A hidden rule labels the rows of this table. It goes by one to three of the table's principal directions, not those with the most spread.
[ 0.25  0.14  1.65 -0.30 -0.54 -1.20  1.73  0.29 -0.49  1.27  0.24  2.70
 -2.90  0.97 -0.10 -1.11  0.91 -0.21 -1.12  2.46  0.99 -0.14 -0.44  0.07
 -0.03 -0.04 -2.12  0.30 -2.67 -0.44] 0
[ 1.00  1.30 -0.67 -0.08  0.64 -0.12  1.28  0.06 -0.43 -0.13  0.76 -0.28
 -0.08 -0.68 -0.12  0.30 -0.01 -0.86  1.00 -0.16  0.21 -0.80  0.48  1.35
 -0.02 -0.94 -1.26  0.10 -0.50  0.89] 2
[ 0.87  0.14  0.66  0.28 -0.56 -0.63 -0.04  0.35 -0.22 -0.13 -0.98 -1.01
 -0.16 -0.63 -0.88 -0.60  0.01  0.30 -0.68  0.66  0.66  1.42 -0.11 -0.76
  0.39 -0.91  0.82  0.18  0.15 -0.18] 2
[ 0.97 -0.08  0.72 -0.69 -0.38 -0.16  0.84  0.38  0.55  1.27  0.36  1.00
 -1.87  0.58  0.81 -0.85  0.84  0.03 -0.20  1.43  0.19 -0.29  0.35 -0.41
  0.04  0.17 -1.29  0.53 -2.22 -0.04] 2
[-0.12 -0.65  1.09 -0.69 -0.45 -0.56  0.63  0.38  0.05  0.19 -0.05  0.91
 -0.77  0.54 -0.75 -0.95  0.79  0.40 -0.55  1.07  0.62  0.21 -0.09 -0.02
  0.63 -0.04 -0.41 -0.47 -1.59 -1.33] 2
[-0.97  0.17  0.29  1.25  0.41 -0.11 -0.35 -0.14 -1.36 -0.74  0.62  0.61
  0.12  0.38  0.46  1.78 -1.09 -1.26  1.06 -0.91 -1.01 -1.47 -1.07  0.23
 -0.34  0.36 -0.75 -1.11  0.46  2.23] 0
[ 1.05 -0.64 -4.33 -2.43  2.12  0.85 -1.95 -2.15 -0.05 -1.24 -0.17  1.03
  1.60 -1.16  0.35  1.80  0.33 -0.90  0.97 -2.54 -0.30  1.35  2.78  0.48
 -1.22  2.08  0.12  0.46  2.54  0.64] 3
[-1.35 -0.94 -1.05 -0.29 -0.38  0.24 -1.16 -0.69  0.72 -1.29  0.02 -0.96
  0.60  0.31 -0.29 -0.92 -0.35  0.64  0.66 -1.56 -1.64 -0.72 -1.44 -0.51
  0.72  0.61  1.08 -0.58  1.05 -0.75] 2
[ 0.25  0.05  0.76  0.27  0.15  1.07 -0.35  0.40  0.23  0.20 -0.17 -1.33
  0.39  0.35  1.29  0.25 -0.08  0.30 -0.09 -0.31 -0.58 -0.40 -0.07 -0.19
 -0.51  0.20  0.90  0.16 -0.04  0.33] 1
[ 1.16 -0.32  0.96  1.03 -0.93 -1.23  0.17  0.56 -0.32  0.60 -0.02  1.33
 -1.70 -0.37 -0.38 -0.07 -0.09 -0.58 -0.37  1.19  0.49  0.78  0.28 -1.61
  0.04 -0.42 -0.78  0.12 -0.96  1.48] 0
[-0.04 -0.14  0.46 -0.07  0.82 -0.90 -0.50 -0.31 -2.03 -0.70 -0.27  1.16
  0.63 -0.23 -0.95  2.29 -0.35 -1.44  0.44 -0.21  1.09  0.53  0.68  0.68
  0.02  0.26 -0.61 -1.41  0.11  1.54] 3
[-1.42  0.81 -2.08  0.13  0.92  1.44  0.54 -0.22  0.75 -1.01  2.29 -1.80
  3.77 -0.70 -0.86 -0.10 -0.62  0.69  1.62 -2.96 -0.29 -2.07  1.04  2.79
  0.30 -0.68  1.54 -0.83  0.95 -2.07] 0
[-2.55 -1.17 -3.07 -1.53  2.49  2.06 -0.62 -1.15  0.11 -2.38  0.15 -0.47
  0.70  2.19  0.98  0.86  0.37 -0.80  1.32 -2.63 -4.03 -1.86 -0.82  0.11
 -0.01  1.61  0.84 -0.71  2.35 -1.75] 2
[ 0.11 -0.20 -1.98  0.71  2.15  0.03 -1.19  0.00 -1.28 -0.02  0.50  1.90
  1.18 -0.84  0.24  5.32 -1.18 -3.04  2.24 -1.23  0.40 -0.22  2.61  0.15
 -0.74  0.84 -0.62 -1.12  1.81  4.06] 3
[-0.87  0.78 -0.47  0.07 -0.02  0.20  1.36  0.06  0.28 -0.12  1.28  0.36
  0.40 -0.13 -0.54 -0.96 -0.07  0.42  0.50 -0.51  0.14 -1.73 -0.63  2.15
  0.06 -0.35 -0.65 -0.01 -0.29 -0.89] 2
[-0.70 -1.62 -0.60 -1.47 -0.44 -0.48 -1.26 -0.57  0.45 -0.71 -0.40  0.72
 -0.02  0.19 -0.45 -0.45  0.21  0.67  0.44 -0.09 -0.77  0.47 -0.75 -1.42
  0.96  1.28  0.45 -1.51 -0.49 -1.36] 2
[ 1.13  0.76  0.12  0.88 -0.52 -0.22  0.97  0.42 -0.15  0.73 -0.08  0.25
 -2.50  0.27  0.87 -0.94 -0.15 -0.36 -0.32  1.25 -0.98 -0.10 -0.93 -1.43
 -0.46 -0.36 -0.54  1.04 -0.58  0.84] 1
[ 0.53  0.23  2.03  0.43 -3.50 -0.08  0.96  0.58  2.97  2.30  1.25 -0.79
 -1.22 -0.16  0.34 -5.58  0.56  3.66 -1.84  1.29  1.12 -0.64 -1.06 -0.17
  0.29 -0.60  0.75  1.82 -3.08 -2.79] 5
[-1.09 -1.50  0.44  0.42  0.55  0.13 -0.83  0.58 -0.95 -0.91 -0.20  0.90
  0.68  0.88 -0.56  2.20 -0.09 -1.45  0.70 -0.63 -0.63 -0.20  0.33 -0.28
  0.45  0.63 -0.60 -1.04  0.91  1.43] 3
[ 0.34  0.78  1.64  1.69 -1.73 -1.18  0.51  1.30  0.17  1.63  0.33  0.35
 -0.17 -1.14 -0.20  0.40 -1.06  0.29  0.42  1.90  1.30 -0.02 -0.81 -0.71
  0.63 -0.97 -1.05 -0.57 -1.35  1.29] 1
[ 0.50  1.80  1.32  2.49  0.01  1.50 -0.13  0.95  1.16  0.72  1.67 -4.55
  3.38 -1.01  1.87  1.26 -1.24  0.56  1.12 -1.61 -0.14 -1.59  1.25  0.44
 -0.22 -2.32  1.63 -0.19 -0.26  1.13] 4
[ 1.69  1.08  2.08  1.59 -0.48  0.35 -0.49  0.30  0.62  1.15  0.39 -2.07
  0.37 -0.81  2.15  0.36 -0.50  0.55 -0.47 -0.05  0.60 -0.12  0.81 -0.72
 -1.09 -1.08  0.88  0.52 -1.13  1.85] 0
[ 1.22  0.28 -0.44 -1.18  0.03 -1.12 -0.16 -0.70 -1.20 -0.55 -1.78  0.56
 -1.07 -0.77 -0.88 -0.17  0.26 -0.34 -0.60  1.03  0.79  2.01 -0.59 -0.19
  0.00  0.21 -0.70  0.28  0.56  0.46] 2
[-1.40 -2.48  0.82 -0.65 -1.06  0.79 -1.73  0.32  1.35 -2.88 -0.85 -2.96
  2.42  0.31 -1.07 -1.90  0.56  2.04 -0.02 -2.02 -2.15  0.18 -1.72 -1.06
  1.57  0.07  2.08 -1.44  1.00 -2.47] 0
[ 0.94  0.60 -0.64  0.51 -0.41  0.21 -0.18  0.03  1.16  1.77  0.55 -0.18
 -0.40 -0.50  1.12  0.02 -0.31  0.08  0.16  0.38  0.42  0.09  1.15 -0.74
 -0.40 -0.10 -0.02  1.28 -0.23  0.90] 4
[-1.15 -0.10  2.08  1.18 -0.07  0.13  0.08  1.01 -0.63 -0.05 -0.71 -0.89
  1.00  0.43 -0.85  0.64 -0.29  0.20 -0.88  0.30  1.04  0.16 -0.36  0.71
  0.22 -0.72  1.37 -0.48  0.60 -0.31] 3
[ 0.54 -0.45 -0.65  0.36  0.62  0.83 -1.56 -0.29  0.24 -0.38  0.36 -0.92
  1.60 -0.51  0.79  1.66 -0.38 -0.62  0.80 -1.92 -0.27 -0.07  1.65 -0.11
 -0.60  0.40  0.68  0.11  1.16  1.97] 0
[ 2.25  0.72  1.07 -0.26  0.06 -0.92  0.69 -0.27 -0.50  1.80 -0.48  1.99
 -2.92  0.04  1.37  0.12  0.78 -0.72 -1.39  2.27  1.36  1.24  1.16 -0.85
 -1.28  0.05 -1.79  1.45 -1.81  1.55] 2
[-1.06 -0.81 -0.50  0.08  0.17 -0.95 -0.75 -0.43 -1.41 -1.91 -0.12  0.78
  1.08 -0.45 -2.32  0.74 -0.58 -0.66  0.60 -1.37  0.34  0.14 -0.43  0.75
  0.64  0.28  0.48 -1.61  1.22  0.39] 0
[ 0.33  1.45  1.72  1.45 -0.67 -0.08  0.94  0.39 -0.22  0.44  0.01 -1.59
  0.06 -0.29 -0.19 -1.20 -0.25  0.60 -1.17  0.24  1.17 -0.20 -0.46  1.31
 -0.40 -1.57  0.55  1.14 -0.04  0.21] 4
[-0.03  1.58  2.36  1.33 -0.41 -0.09  1.77  0.69 -0.32  0.86  0.89 -1.05
  0.62 -0.09 -0.90 -1.26  0.11  0.63 -1.25  0.20  2.51 -0.85  0.57  2.91
 -0.26 -1.91  0.53  0.79 -1.10 -0.56] 4
[ 0.39  2.23  1.27  2.40 -0.61  0.16  1.35  0.34  0.01  1.85  1.99 -0.82
  0.62 -0.32  0.78 -0.40 -0.81  0.20 -0.45  0.11  1.33 -1.15  1.01  1.25
 -0.81 -1.72 -0.22  1.18 -1.13  0.62] 3
[-0.47  0.50 -0.19  0.40  0.72  0.72  0.20  0.13  0.34  0.61  0.93 -0.06
  0.44  0.19  1.10  1.08 -0.40 -0.24  0.72 -0.41 -0.18 -1.39  0.46  0.59
 -0.47  0.11  0.28 -0.34 -0.32  0.35] 4
[-0.57 -0.83 -0.19 -0.25  0.54  0.81 -0.40  0.13  0.17 -2.04 -0.44 -1.32
  0.69  0.27  0.01 -0.24  0.17  0.39  0.30 -1.37 -1.90 -0.50 -1.08 -0.29
  0.09  0.14  1.22 -0.87  0.99 -0.77] 0
[ 0.98 -1.71 -0.17 -1.59 -0.16 -1.36 -1.46 -0.47  0.12  0.21 -1.71  2.08
 -2.04 -0.13  0.10  0.76  0.69 -0.44 -0.32  1.57  0.21  2.15  0.23 -2.74
  0.31  1.33 -0.64 -0.52 -0.54  0.72] 3
[-0.32 -0.09 -3.93 -0.76  2.21  0.57 -0.81 -0.70 -0.84 -0.06  1.01  1.46
  1.75 -0.46 -0.66  3.59 -0.73 -2.48  2.47 -1.93  0.26 -0.37  2.97  1.31
 -0.08  1.21 -0.25 -0.43  2.04  1.75] 3
[-0.27 -1.42  0.90 -0.07 -1.33 -1.27 -0.78  0.52  0.07  0.56 -1.12  1.54
 -1.14  0.13 -0.84 -0.06  0.03  0.23 -0.52  1.84  0.42  1.54 -0.76 -2.25
  0.96  0.59 -0.34 -0.66 -0.54 -0.16] 2
[-0.08 -1.03 -0.04 -0.50 -0.66 -1.82 -0.17  0.00 -0.49  0.79 -0.59  2.43
 -2.07  0.47 -1.22  0.20  0.21 -0.87 -0.05  1.91  0.64  1.24  0.01 -1.85
  1.16  0.44 -1.13 -0.53 -1.02  0.12] 0
[ 0.23  0.26 -0.34 -1.68  0.64 -0.99  1.24 -0.61 -1.49 -0.14 -0.95  2.39
 -1.90  0.54 -0.91 -0.37  1.00 -0.66 -0.89  1.72  0.75  1.09 -0.36  0.71
 -0.04  0.48 -1.88  0.21 -0.54 -1.01] 3
[ 0.45 -0.46 -0.14 -0.14 -0.30 -0.60 -0.94 -0.31  0.71  1.28  0.07  1.07
 -1.33 -0.02  1.21  0.77 -0.24 -0.32  0.43  0.75  0.04  0.07  0.36 -1.76
 -0.07  0.77 -0.30 -0.16 -1.02  1.31] 2
[-0.53 -0.36 -1.73 -1.23  1.46 -0.51 -0.35 -1.25 -1.46 -1.46 -1.59  1.33
 -0.58  0.26 -1.39  0.75  0.44 -1.14 -0.65 -0.38  0.24  1.39 -0.01  0.76
 -0.32  0.76 -0.04  0.39  2.49 -0.07] 1
[ 0.31  0.66 -0.05 -0.16 -0.20  0.37 -0.17 -0.20  0.17 -0.32  0.80 -1.08
  2.18 -1.23 -0.28 -0.07 -0.34  0.64  0.71 -1.34  0.99 -0.65  0.42  2.16
 -0.09 -0.22 -0.09 -0.18  0.03  0.38] 0
[ 0.87  0.70  2.42  1.72 -1.05 -0.63  0.30  1.16 -1.04  0.47 -0.40 -0.83
 -0.38 -0.32  0.10  0.41 -0.74 -0.22 -0.23  1.26  0.41  0.36 -0.94 -0.88
  0.16 -1.03 -0.27 -0.43 -0.95  1.60] 1
[ 0.46 -0.08 -1.55 -1.11  0.80 -0.85  0.04 -1.41 -0.72  0.09 -0.24  1.98
 -2.69  0.71  0.05 -0.30  0.44 -1.17 -0.29  0.30 -0.23  0.34  0.30 -0.54
 -0.47  0.90 -0.50  0.64 -0.18  0.40] 4
[-0.57  0.94 -2.05  0.39  0.81  0.82  0.51 -0.29  0.08 -0.41  1.23 -0.75
  1.03 -0.22  0.05  0.15 -0.75 -0.20  1.13 -1.52 -0.98 -1.35  0.18  0.86
 -0.20 -0.21  0.91 -0.14  0.94 -0.59] 3
[-1.45 -1.86  1.25 -0.79 -0.18  0.22 -0.41 -0.13  0.96 -0.53 -0.58  0.74
 -1.57  2.02  1.06 -1.10  1.11  0.79 -0.98  0.58 -1.90 -0.42 -1.55 -1.78
  0.27  0.92 -0.08 -0.48 -0.93 -1.76] 3
[-0.92 -1.06  0.82  0.14  1.45  0.47 -0.68  0.16 -1.19 -1.23 -0.21  0.23
  0.24  1.42  0.93  2.71  0.07 -1.65  0.87 -0.66 -1.70 -0.79 -0.07 -0.69
  0.02  0.55 -0.63 -1.60  0.16  1.42] 2
[ 0.26  1.04  0.32  0.81 -0.87  0.43  1.05  0.57  1.36  1.50  0.73 -0.51
 -0.86 -0.05  1.34 -1.31 -0.18  0.92 -0.12  0.95 -0.37 -0.99 -0.76 -0.30
 -0.29 -0.58 -0.39  1.05 -0.95 -0.35] 1
[-0.54 -0.27  0.57  1.36  0.24  0.57 -1.27  0.58 -0.09 -0.27  0.30 -1.89
  2.09 -0.28  0.02  1.90 -1.12 -0.44  1.04 -1.57  0.06 -0.70  0.62  0.12
  0.24 -0.36  1.90 -1.05  0.89  1.58] 5
[ 0.78  0.13 -1.33 -1.12  0.95 -0.43 -0.18 -0.63 -1.17  0.44  0.33  2.16
 -0.13 -0.39 -0.22  1.93  0.02 -1.67  1.05  0.00  1.11  0.22  1.62  1.14
 -0.31  1.07 -1.91 -0.09 -0.15  1.90] 3
[-0.47 -1.63 -2.02 -2.35  1.62 -0.54 -0.67 -1.01 -1.10 -0.62 -0.61  3.51
 -1.93  1.14 -0.17  1.79  0.63 -1.84  0.91  0.25 -0.83  0.22  0.34 -0.70
  0.08  2.40 -1.19 -1.15 -0.03  0.47] 3
[ 0.44 -1.04  0.51 -2.52  0.85 -1.42  0.07 -1.15 -1.20 -1.12 -2.29  2.66
 -2.35  0.72 -0.31 -0.03  1.87 -0.44 -1.72  2.03  0.18  2.40 -0.63 -0.92
 -0.19  0.88 -2.24 -0.20 -0.44 -1.00] 2
[-0.93  0.82 -2.21 -0.12  0.76  1.15  0.96 -0.51  0.33 -0.58  1.67 -0.57
  0.14  0.72  0.90 -0.76 -0.41 -0.01  1.40 -1.29 -2.62 -2.24 -0.90  0.31
 -0.02  0.17  0.12 -0.30 -0.02 -1.48] 1
[ 0.07 -2.44 -0.31 -2.46 -0.65 -1.45 -1.28 -0.51  0.02 -0.64 -1.25  2.08
 -0.80 -0.16 -2.21 -0.97  0.95  0.62 -0.47  0.67  1.12  2.04  0.23 -1.17
  1.24  1.55  0.76 -1.39 -0.88 -1.75] 3
[ 2.00  0.77 -0.11 -0.06 -0.92 -0.78  0.55 -0.14  0.25  2.80  0.82  2.41
 -1.72 -0.67  0.39 -0.47  0.27 -0.36 -0.63  1.59  2.49  0.77  2.11  0.34
 -0.83  0.39 -1.92  2.04 -1.64  1.64] 3
[-0.32  0.42  0.14  0.07 -1.98 -0.33  1.36 -0.01  0.75  0.51  1.63  0.80
 -0.05 -0.13 -0.77 -3.41  0.17  1.82 -0.46  0.47  0.06 -0.67 -1.07  0.60
  0.49 -0.19 -1.15  0.44 -1.74 -2.51] 1
[ 0.31  0.25  1.88  1.47  0.33  0.08 -0.98  0.52 -1.23  1.19 -0.55  0.00
 -0.22  0.49  1.48  2.87 -0.88 -1.42 -0.02  0.58  0.60  0.12  0.56 -0.68
 -0.78  0.27 -0.11 -0.04  0.07  3.34] 1
[-0.65 -0.83 -2.23 -1.28  1.88  0.62 -0.50 -0.80 -0.34 -0.56  0.47  1.73
  0.47  0.67  0.32  2.12  0.42 -1.52  1.12 -1.11 -0.80 -0.37  1.65  0.41
 -0.29  1.33 -0.95 -0.40  0.90  0.35] 0
[-0.11  0.12 -0.57 -0.21  1.48  0.49 -0.70 -0.74 -1.02 -1.09  0.25  0.33
  1.64 -0.55  0.23  1.99 -0.33 -0.68  0.46 -1.72  0.36 -0.28  1.01  1.47
 -1.08  0.63  0.41 -0.79  1.08  1.06] 2
[ 0.54  1.38  3.75  2.50 -2.51 -0.47  1.50  1.53  0.57  1.52 -0.06 -2.21
 -0.38 -0.14 -0.38 -2.87 -0.07  1.76 -2.20  1.88  1.55  0.42 -1.12  0.01
  0.31 -2.59  0.34  1.62 -1.33 -0.73] 2
[ 0.36 -0.73  0.09  0.53  0.43 -0.14 -0.51  0.86 -0.28  0.12 -0.44  0.45
 -0.04 -0.11 -0.19  2.08 -0.17 -1.31  0.63  0.30  0.07  0.54  1.04 -1.05
  0.23 -0.03 -0.11 -0.45  0.52  1.75] 0
[ 0.88  0.18 -0.18 -0.10  0.67 -1.10  0.79 -0.69 -1.25  0.27 -0.95  2.87
 -3.74  0.87  0.67  0.19  0.68 -1.45 -1.35  1.83 -0.46  1.12 -0.26 -1.56
 -1.13  0.40 -1.82  1.10 -0.14  0.99] 0
[ 0.22  0.72  1.84  1.23 -1.95 -0.08  0.94  0.91  0.96  0.51  0.91 -1.70
 -0.44 -0.11  0.54 -2.43 -0.38  1.54  0.02  0.61 -0.76 -1.29 -1.99 -0.58
  0.63 -1.18 -0.03 -0.13 -2.02 -0.67] 2
[-0.26 -1.14 -2.28 -1.73  0.45  0.68 -0.26  0.04  0.92 -0.10 -0.76  0.74
 -0.46  0.31 -0.32 -0.27  0.65  0.05  0.42  0.13 -0.88  0.58  0.19 -0.52
  0.42  1.30  0.20  0.49  1.12 -1.27] 3
[ 0.65  0.02 -2.79 -1.06  2.44  0.74 -0.86 -1.12 -0.48 -0.01  0.42  1.19
  1.28 -0.57  0.09  2.82  0.14 -1.80  0.79 -1.87  1.16  0.41  3.71  1.68
 -1.27  1.04  0.27  0.66  1.83  1.60] 0
Here are more rows. What is the label of each one?
[ 0.71 -0.52  0.76 -0.54 -0.37 -1.82  0.49 -0.10 -0.66  0.30  0.09  2.84
 -1.12 -0.61 -1.57 -0.20  0.62 -0.19 -0.78  1.26  2.13  1.18  1.02  0.02
  0.10  0.01 -0.93 -0.72 -1.66 -0.25] -> 4
[ 0.52 -0.01 -2.07 -1.72  1.38 -0.27 -0.25 -1.29 -0.96 -0.40 -0.63  0.76
 -0.59  0.29 -0.66  0.48  0.59 -1.25  0.00 -0.33  0.34  1.12  1.37  0.48
 -0.07  0.63 -0.16  0.62  0.88 -0.10] -> 3
[ 0.26  0.67  0.17  0.34 -0.62  0.37  0.32 -0.27  1.26  1.06  0.47 -0.02
 -0.84 -0.06  1.69 -1.33  0.03  1.19 -0.75  0.50 -0.40 -0.43 -0.56 -0.58
 -0.90  0.05 -0.09  1.07 -0.65 -0.59] -> 4
[-0.66 -1.06 -1.15 -0.21  0.10 -1.49 -0.49 -0.28 -1.02 -0.52 -0.85  2.28
 -1.70  0.33 -1.32  0.95 -0.35 -1.34  0.43  0.83 -0.54  0.92 -0.72 -1.83
  0.81  0.74 -0.43 -1.02  0.66  0.51] -> 4
[-0.38 -1.42 -3.40 -1.45  2.74  1.06 -1.78 -0.75 -0.69 -1.02 -0.54  0.89
  0.86  0.60  0.39  3.76 -0.06 -2.36  1.77 -1.70 -1.56  0.50  2.22 -0.94
 -0.22  1.89  0.68 -0.80  2.45  1.15] -> 1
[ 0.56  0.63  0.93  1.16 -0.85  0.29  0.33  1.07  0.89  1.56  1.02 -1.38
  1.46 -0.63 -0.29 -0.01 -0.28  0.26  0.28  0.01  1.67 -0.32  1.67  0.99
  0.46 -1.28  0.11  0.82 -0.65  0.68] -> 0
[-0.37 -0.63 -1.90 -1.03  0.08  0.85 -0.74 -0.62  0.98 -0.33  0.00 -0.02
  0.76 -0.06  0.32 -0.54  0.18  0.68  0.28 -0.90 -1.01  0.19  0.09 -0.26
 -0.09  1.10  0.31  0.46  1.13 -1.13] -> 3
[-0.04 -1.66 -1.63 -2.40 -0.27 -0.29 -1.51 -1.30  1.61  0.25 -0.75  1.17
 -0.93  0.07 -0.33 -1.25  1.05  0.61 -0.31 -0.37  0.64  0.82  0.67 -0.04
  0.31  1.71  0.08  1.08  0.44 -0.44] -> 2
[ 0.95  0.62  1.05 -0.36 -0.15 -0.21 -0.06 -0.69 -0.84  0.86  0.08  0.83
 -0.32  0.12  0.87  0.05  0.31 -0.14 -0.82  0.57  1.17  0.51  0.67  0.75
 -0.86  0.44 -1.54  0.79 -1.10  0.95] -> 1
[-0.77 -2.30  0.30 -0.75  0.36  0.43 -2.36 -0.60  1.16 -1.55 -0.55 -0.60
  0.91  0.38  0.92  0.72  0.45  0.58  0.13 -1.58 -1.55  0.11 -0.03 -1.82
  0.08  1.05  1.38 -1.41  0.46 -0.18] -> 2
[-0.27  0.16 -1.64 -0.33  1.07 -0.66  0.46 -0.60 -1.44 -0.68 -1.06  1.70
 -1.83  0.46 -0.88  0.65  0.02 -1.60 -0.18  0.42 -0.36  0.61 -0.56  0.06
 -0.26  0.43 -0.69  0.59  1.76  0.71] -> 4
[-1.23 -0.25 -0.09 -0.08  0.51  0.64  0.40  0.26  0.55 -0.50  0.59 -0.40
  0.77  0.58  0.09  0.10  0.19  0.18  0.50 -0.65 -0.77 -1.27 -0.27  0.69
  0.33 -0.17  0.16 -0.62  0.02 -1.05] -> 2
[-0.40  0.84  2.80  2.90 -0.61 -0.52  0.28  1.63 -1.73 -0.40  0.09 -1.01
  1.25 -0.55 -0.09  2.24 -1.66 -0.65  0.76  0.55 -0.15 -0.62 -1.62 -0.51
  0.34 -1.43 -0.36 -2.06 -0.28  2.16] -> 1
[ 1.38  2.49  1.08  0.64 -0.39 -0.13  1.93 -0.21 -0.50  0.77  1.17 -0.27
  0.27 -1.01  0.32 -1.25  0.15  0.41 -0.71  0.29  1.79 -0.62  0.34  2.92
 -1.08 -1.41 -2.02  1.55 -1.13  0.61] -> 4
[ 0.45  1.16 -0.45  0.42  0.07 -0.21  0.68  0.02  0.10  0.77  1.04  0.27
  0.81 -1.02  0.04  0.54 -0.45 -0.01  0.54  0.18  0.95 -0.28  0.88  0.74
 -0.19 -0.67 -0.65 -0.11 -0.55  0.12] -> 4
[-0.42 -0.83  0.11  0.14 -1.42 -1.15 -0.17  0.48  0.27 -0.93 -0.85 -0.68
  0.13 -0.63 -2.38 -1.77 -0.16  1.05 -0.33  0.45  0.08  1.25 -1.34 -1.30
  1.59 -0.75  1.34 -0.85  0.32 -1.84] -> 0
[ 0.68  0.61  1.45  0.26 -1.72 -0.32  0.80  0.28  0.60  0.60  0.07 -1.10
 -0.58 -0.35 -0.64 -3.26  0.28  1.78 -1.37  0.64  1.12  0.18 -0.87  0.65
  0.15 -0.82  0.78  1.04 -1.27 -1.37] -> 3
[-0.47 -0.05 -1.32 -0.79  0.38  0.65 -0.30 -0.27  0.46  0.24 -0.39 -0.01
  0.59 -0.02  0.02  0.13  0.05  0.25  0.08 -0.20  0.11  0.27  0.23  0.58
 -0.09  0.70  0.34  0.60  1.20 -0.68] -> 2
[ 0.07 -0.15 -1.80 -0.24 -0.35  0.59 -0.17 -0.01  0.77  0.19 -0.32 -0.14
 -1.12  0.34  1.12 -0.68 -0.28  0.22  0.54  0.48 -2.44  0.08 -1.33 -2.23
  0.12  0.79 -0.16  0.57  0.66 -0.52] -> 1
[ 0.44 -0.47 -0.35 -1.67  0.70 -0.78  0.24 -0.96 -0.42 -1.55 -0.99  1.37
 -0.32 -0.64 -1.33 -0.78  1.28  0.28 -1.21 -0.15  1.07  1.35  0.27  1.22
 -0.46  0.16 -0.59  0.14  0.56 -1.03] -> 2
[-1.07 -0.82 -1.00 -0.72  1.41  0.89 -0.49 -0.27 -0.46 -1.31 -0.18 -1.13
  1.27  1.11 -0.87  0.76  0.38 -0.90  0.51 -1.72 -0.69 -0.30  0.95  0.94
  0.60  0.11  1.13 -0.24  1.45 -0.60] -> 2
[ 0.32  1.21  2.04  2.41  0.37  1.69  0.15  0.88  0.69  0.37  0.11 -3.22
  0.71  0.42  2.88  0.79 -0.43  0.24 -0.60 -0.49 -1.33 -1.07 -0.21 -0.54
 -1.31 -1.50  0.96  1.04  0.56  1.37] -> 4
[ 0.05 -0.24  0.04  0.11 -0.85  0.37 -1.06 -0.20  1.05 -0.31  0.65 -1.77
  1.90 -0.88 -0.23 -0.92 -0.41  1.22  0.46 -1.64  0.31 -0.42  0.25  0.54
  0.32 -0.10  1.43 -0.24  0.04 -0.17] -> 0
[ 0.09  0.96 -0.09  0.25  0.20  0.31  1.25  0.37  0.11  0.03 -0.20 -0.71
  0.98 -0.59 -1.01 -0.95  0.33  0.86 -1.20  0.34  1.12  0.88  0.58  1.18
 -0.30 -1.16  0.89  0.84  0.80 -2.11] -> 3
[ 0.46  0.44  0.59  1.27  0.10 -0.04  0.09  0.80 -0.28  0.97  0.19 -0.11
 -0.49  0.08  1.08  1.65 -0.69 -0.90  0.57  0.87 -0.42 -0.17  0.26 -1.46
 -0.10 -0.44 -0.23 -0.36 -0.55  1.53] -> 3
[-0.51  0.02  1.51  0.26 -0.69 -0.14  0.01  0.05 -0.34 -0.30 -0.47 -0.36
 -0.12  0.33 -0.09 -0.81  0.02  0.60 -0.72  0.21  0.18 -0.20 -1.43  0.58
  0.01 -0.03 -0.21  0.07 -0.12  0.01] -> 0
[ 0.03 -0.29 -1.29 -0.89 -0.17 -1.17  0.44 -0.34 -0.67 -0.60 -0.75  1.71
 -1.76 -0.08 -1.18 -0.60  0.15 -0.46  0.17  1.04 -0.54  0.80 -1.26 -0.89
  0.62  0.47 -1.03 -0.33  0.18 -0.50] -> 0
[-1.24  0.37 -1.66  1.33  0.39  1.57  0.35  0.37  0.71 -0.15  0.81 -1.37
 -0.09  1.02  0.95 -0.38 -0.85 -0.11  0.76 -1.24 -2.71 -1.78 -0.97 -0.68
 -0.19 -0.03  1.59  0.64  1.58 -0.50] -> 1
[ 0.46  0.03  0.93  0.40 -1.03 -1.14  0.68  0.71 -0.69 -0.65 -0.31  0.00
 -0.27 -0.71 -1.57 -0.84 -0.13  0.22 -0.01  0.88  0.32  0.59 -1.13 -0.36
  0.90 -0.88 -0.48 -0.87 -0.70 -0.24] -> 3
[ 0.52 -0.86  0.56  0.14 -0.36 -0.33 -0.12  0.52  0.46  0.50 -0.61  1.08
 -0.98  0.07 -0.07  0.15  0.62 -0.27 -0.71  0.90  0.44  0.97  0.69 -0.89
 -0.11  0.08 -0.84  0.84  0.11  0.78] -> 2
[ 1.24  1.97  1.51  1.59  0.18  0.24  1.48  0.97  0.05  2.03  1.40  0.24
  0.36 -0.86  1.63  1.54 -0.39 -0.42  0.19  1.09  1.50 -0.92  1.45  1.11
 -1.16 -1.28 -1.67  0.50 -1.63  1.80] -> 4
[ 0.07 -0.43 -2.78 -1.69  0.78  0.32 -0.51 -0.76  0.28 -0.96 -0.10 -0.15
  0.74 -0.44 -0.84 -0.11  0.20 -0.16  1.03 -1.20 -0.60  0.35  0.61  0.32
  0.50  0.71  0.51 -0.14  1.19 -0.94] -> 2
